In the rows, zero is written as 128.
Named turns come first, each shown by rows before and after it. Which turns, in which order, take the first row of each pair that follows to the second? Write the first one first, as in the answered first pair.
turn Z:
[128 148 155 128 153  98 103 167 155 130] |-> [139 141 182 139 143 110 118 139  98 147]
[148 148 127 141 114 110 147 138 121 134] |-> [148 126 123 127 120 131 151 119  96 133]
[151 136 142 134 125 113 142 144 127 160] |-> [144 111 135 119 129 134 142 122 102 158]
turn M:
[136 102 119 118 132 148 148 110 104 150] |-> [136 111 118 132 117 143 162 111 110 148]
[129 159 166 134 125 107 123 132 137 131] |-> [124 138 165 107 149 114 106 136 132 137]
[105 182 125 162 116 102 144 136 182  89] |-> [ 95 167 164 135 156 105 101 113 158  72]
[112 151 146 126 128 119 128 134 136 120] |-> [112 140 146 112 138 124 125 134 133 122]
turn J:
[160 108 166 166  98 127 155 154 116 152] |-> [145 105 180 165 106 130 136 116  96 115]
[149  87  89 128 105 148 136 114  88  93] |-> [138 135 106 155 104 104 113 139 150  57]
[121 123 127 110 149 121 114 136 138 133] |-> [121 118 126 111 149 127 114 134 128 135]
[149 138 125 125 123 115 137 149 133 156] |-> [135 120 137 119 128 130 123  98  92 128]
turn H:
[138 111 122  98 110 145 146 120  70 123] |-> [141 105 122  85 122 146 139 137  81 137]
[141 134 166 121 125 121 129 153 116 169] |-> [124 130 174 109 145 117  97 142 122 139]
[105 133 151 129 127 119 117  92 125  83] |-> [131 141 134 155  92 129 167 107 111 121]
[ 93  92 103  92 153 153  89  74 125  59] |-> [117 111  89 151  88 164 161  59  94  80]
Then:
Each pair is 2 to 3 turns apart.
[120 126 116 139 111 126 144  93 107 125] |-> [112 136 131 139 123 115 126  91 118 106] -> H, J
[146  97 116 129  97 158 160 123  99 158] |-> [137 121  97 132 100 129 147 168 178 143] -> Z, Z
[115 174 167 175 105 125 138  79  88  98] |-> [132 128 103 147  89 165 182  99  71 147] -> Z, H
[126 119 162 102 158 132  96 141 122 126] |-> [137 129 164 111 149 124 104 156 122 143] -> J, Z
[ 99 157 114 130 115 121 118 101 135  80] |-> [136 129  94 103 124 137 146 159 127 174] -> M, Z, J
[151 121 107 116 118 132 153 172 141 174] |-> [119  84 118  87 146 154 112 108 102 125] -> Z, J, M
[151 135 147  83 177 109 120 184 156 182] |-> [128 181 189 168 123  97 137  89 111  91] -> H, Z, H
[120 148  80 132  97 126 167 138 147 116] |-> [108 153 126 138 108 128 147  90 103  86] -> M, Z
[134 130 100 148 112 147 130 142 116 161] |-> [129 128  86 139 117 147 122 149 125 154] -> Z, Z
[110 115 104 149 109 148 132  51 111  76] |-> [131 100  85 137  99 163 163  69  93 128] -> M, H
[109 138 140 132 120  90 125 150 161 114] |-> [117 100 106 103 121 123 146 155 135 155] -> J, Z
[130 113 124 111 144 140 137 142 112 162] |-> [126 142 113 149 105 125 160 135 139 132] -> H, M, M
[129 162 159 138 106  98 128 172 151 163] |-> [109 126 105  97 123 117 114 173 184 139] -> J, Z, Z
[138 113 142 128 125 135 142  99  81 133] |-> [127  94 100  93 147 139 126 130 129 135] -> H, Z
[125 118 134 122 134 164 142  96  68 156] |-> [123 153 113 109 150 119 117 175 181 153] -> H, Z, Z
[146 120 164 117 167 154 121 101 108 138] |-> [147 140 181 128 169 139 120 113 119 136] -> J, Z
[147  96 107  98 134 153 130 142 132 157] |-> [138  92  93 103 123 158 137 119 131 129] -> Z, J, M
[113 144 123 146 122 121 111 107 149  90] |-> [135 110 107 134 112 153 148 113 103 144] -> J, J, H
[141  71 107  89 151 147 109  96  97 157] |-> [147 139  85 147 105  94 137 150 195 146] -> M, J, J
[135  95 119 110 160 144 148 107 112 149] |-> [131 149 166 152 155  99 131 114 139 122] -> H, J, Z
[124 140 177 143 144 121  85 116 106  94] |-> [144 142 186 138 149 114  89 144 105 134] -> J, H, Z
[107 131 148 160 101 136 141  69  91  96] |-> [114 152 166 172 101 120 136  81 103 103] -> H, J
[135 150  88 160  85 125 168 154 173 125] |-> [145  92  82 109 116 166 159 142 113 172] -> J, H
[147 128 135 137 113 136 159 140 102 164] |-> [127 108  89 105 127 138 142 155 148 133] -> Z, Z
[120 130 174 132 141 131  95  89  88 117] |-> [113 129 110 105 146 122  89 150 179 115] -> Z, Z, M
[122 117 159  98 155  99  92 147 151 141] |-> [128 128 140 112 136  90 107 163 169 150] -> J, H, J
[142  98 106  82 151 154 121 162 139 166] |-> [121 124 133 146 107 152 133  73  94  83] -> J, H
[111 101 108 126 114 156 139  96 106 108] |-> [113 147 165 145 131 113 105 121 140 100] -> Z, Z, M
[124 120 159  97 171 138  94 107 101 138] |-> [144 133 112 104 145 128 131 171 157 174] -> M, Z
[105 158 109 138 113 107 115 125 168 102] |-> [104 165 149 145 121 106 104 102 139  96] -> H, M
[ 93 102  71 114 106 162 138  82 134  74] |-> [138 147 141 174  81 147 176  88  73 135] -> J, Z, Z
[128 141 112 150  99 107 143 123 154 107] |-> [132 151 127 145 116  96 132 141 163 118] -> H, H, M
[139 144 172 125 131 141 146 119  90 163] |-> [102 120 124  88 155 145 106 108 141  98] -> J, Z, Z
[126 101 141 116 127 157 146 106  67 156] |-> [120 146 127 110 146 105 120 184 180 150] -> H, Z, Z
[144 140 126 175 107 116 132 148 131 123] |-> [154 108 123 142 127 137 131 156 103 161] -> Z, H
[129 156 145 147 133 100 104 122 125 111] |-> [119 125 119 120 142 123  98 103 107 100] -> Z, Z
[143 116 114 139 104 146 153 100  99 122] |-> [140  99 116  90 157 141 112 137 123 140] -> H, H
[132  85  81 138 129 151 161  83 101 167] |-> [139 112  73 161 109 132 179 108 127 176] -> H, M
[140 161 127 152 106 116 139 122 145 100] |-> [136 121 122  92 156 129 106 145 150 125] -> M, M, J
[137 113 142 132 119 155 141  91  59 136] |-> [134 153 110 126 130 106 123 178 186 136] -> M, Z, Z
[110 139 105 140 110 132 129 112 151  87] |-> [141 143 107 149  99 132 156 145 144 141] -> J, Z
[114  85 153 149 109 138 153  95 100 137] |-> [ 96  95 119 131 120 119 125 128 180 102] -> Z, J
[144  77 135  99 192 164 125  83  87 143] |-> [156 141  90 134 152 116 154 170 211 149] -> M, J, J
[136 141 175 130 135 120 121  98  92 110] |-> [127 137 156 101 160 106  94 137 148 110] -> M, J
[109 123  89 148  95 139 155  93 131  93] |-> [102 101  96  95 153 132 103 125 157  99] -> H, H, H
[133 105 117  96 155 148 109 126 125 127] |-> [135 121 115 135 109 152 147 100 102 116] -> H, H
[117 126 166  95 172 110  82 127 130 123] |-> [107  93 105  83 149 140 103 110 133 103] -> H, Z, M
[111 178 176 174 113  96 122 103 142  90] |-> [130 184 161 174 108  87 135 146 169 124] -> J, J, J
[108  92 102 103 141 161 124  81  90  92] |-> [135 186 170 179 115  97 137 136 130 122] -> J, Z
[121 116 104 121 103 155 146  99 105 120] |-> [128 126 106 134  93 148 158 109 110 127] -> J, H, J
[135 122 148 111 134 134 108 127 118 125] |-> [142 130 121 119 119 126 124 155 144 136] -> Z, J, M
[123  92 144 104 161 150 114 100  87 117] |-> [128 147 150 127 161  97 106 163 174 120] -> Z, Z, M
[ 99 127 128 128 120 156 131  96  78  87] |-> [106 107 100 114 121 170 146 113  78 111] -> M, H
[132 147 105 131 128 110 126 171 181 131] |-> [133 129 122 157  96 142 156  90  87 123] -> J, M, M
[131 134 152 164 113 113 127 110  67 127] |-> [133  88  88 117 123 139 133 133  81 157] -> Z, H, H
[114 111 124 123 140 125 111  81 121  92] |-> [151 141 158 133 145  97 120 152 143 161] -> J, Z, H
[105 133 144 116 144 120  98 114 133  80] |-> [111 147 141 121 142 108 101 143 162  92] -> J, J, J
[133 172 131 148 129  94 119 166 183 125] |-> [128 118 103  86 163 127 101 167 168 146] -> J, H, Z
[133 110 106 128 109 149 155 121 109 151] |-> [116 105  97 121 112 149 142 108 123 121] -> M, Z
[114 110  78 101 131 135 113  96 145 118] |-> [119 161 138 146 121 100 111  86 136 105] -> M, Z, M
[145 153 143 150 109 120 147 150 117 166] |-> [128 130  85 138  93 142 161 127 133 128] -> Z, Z, M
[132 101 158 101 142 142 140 108  75 131] |-> [153 140 149 141 110 117 177 156 113 161] -> J, J, M
[122  80 124  82 171 144 116 118  83 119] |-> [148  87 111 106 142 151 159 135  69 157] -> H, H, H
[103 151 138 130 104 112 107 114 184  87] |-> [104 147 176 135 111 119  99  89 140  91] -> H, M
[119 148 100 145  93 131 142 130 153 103] |-> [140 124 106 123 108 149 155 149 117 161] -> Z, Z, H
[170 146 137 138 134 104 129 155 130 172] |-> [167 120 105 120 132 123 139 156 129 175] -> H, J, M
[ 88 154 138 141 120 103  81 115 165  59] |-> [ 98  91 120 110 123 162 104  74  77  92] -> J, J
[118  86  95 111 150 164  96  92  96 113] |-> [131 132  61 144 113 132 127 158 179 132] -> M, Z
[116 154 133 156 117 120 139 158 158 112] |-> [114 119 143 103 164 134 105 159 136 130] -> M, J, H
[116 139 109 135 134 113 126 153 128 142] |-> [110 126  93 127 132 122 129 141 125 132] -> J, M, Z
[134 153 146 154 104 125 131 127 116 102] |-> [123 150 154 148 113 122 117 128 122  92] -> H, Z, J
[128 154 130 130 141  96 120 123 149 109] |-> [143 123  95 116 123 129 158 122 113 146] -> H, J, Z
[116 159 127 158 128 104 158 151 161 114] |-> [135 120 128 129 140 135 170 154 106 171] -> H, M, J
[115 130 119 124 133 126 120 136 165 117] |-> [123 147 141 156 111 121 137 119 140 118] -> H, Z
[126 127 105 134  90 138 165  97 116 122] |-> [107 137 142 125 127 118 114  91 138  81] -> J, M, Z
[113 110 122 108 134 145 116 108 103 116] |-> [120 115 109 125 109 149 143 112 102 128] -> H, M, M
[ 89  98  25 135  77 159 191  85 153 111] |-> [ 80  61  63  98 120 180 155  51  91 114] -> Z, H, J
[110  89 111  86 163 142 105 133 138 119] |-> [104 124 152 116 159 119  90 115 141  86] -> Z, J, J
[142 115 115 122 118 162 137 119 149 136] |-> [145 134 129 129 122 143 127 137 170 135] -> H, Z
[111 119 127 104 151 137  94 133 137 117] |-> [134 115 126 110 142 145 121 148 114 162] -> Z, J
[112 101 175  99 166 166 111 145  89 180] |-> [ 66 139 153 128 150 129  82 131 176  76] -> Z, H, Z
[127 132 135 160 134 103 100 177 164 116] |-> [136  82 138 147 131 151 119 123  73 139] -> Z, Z, H
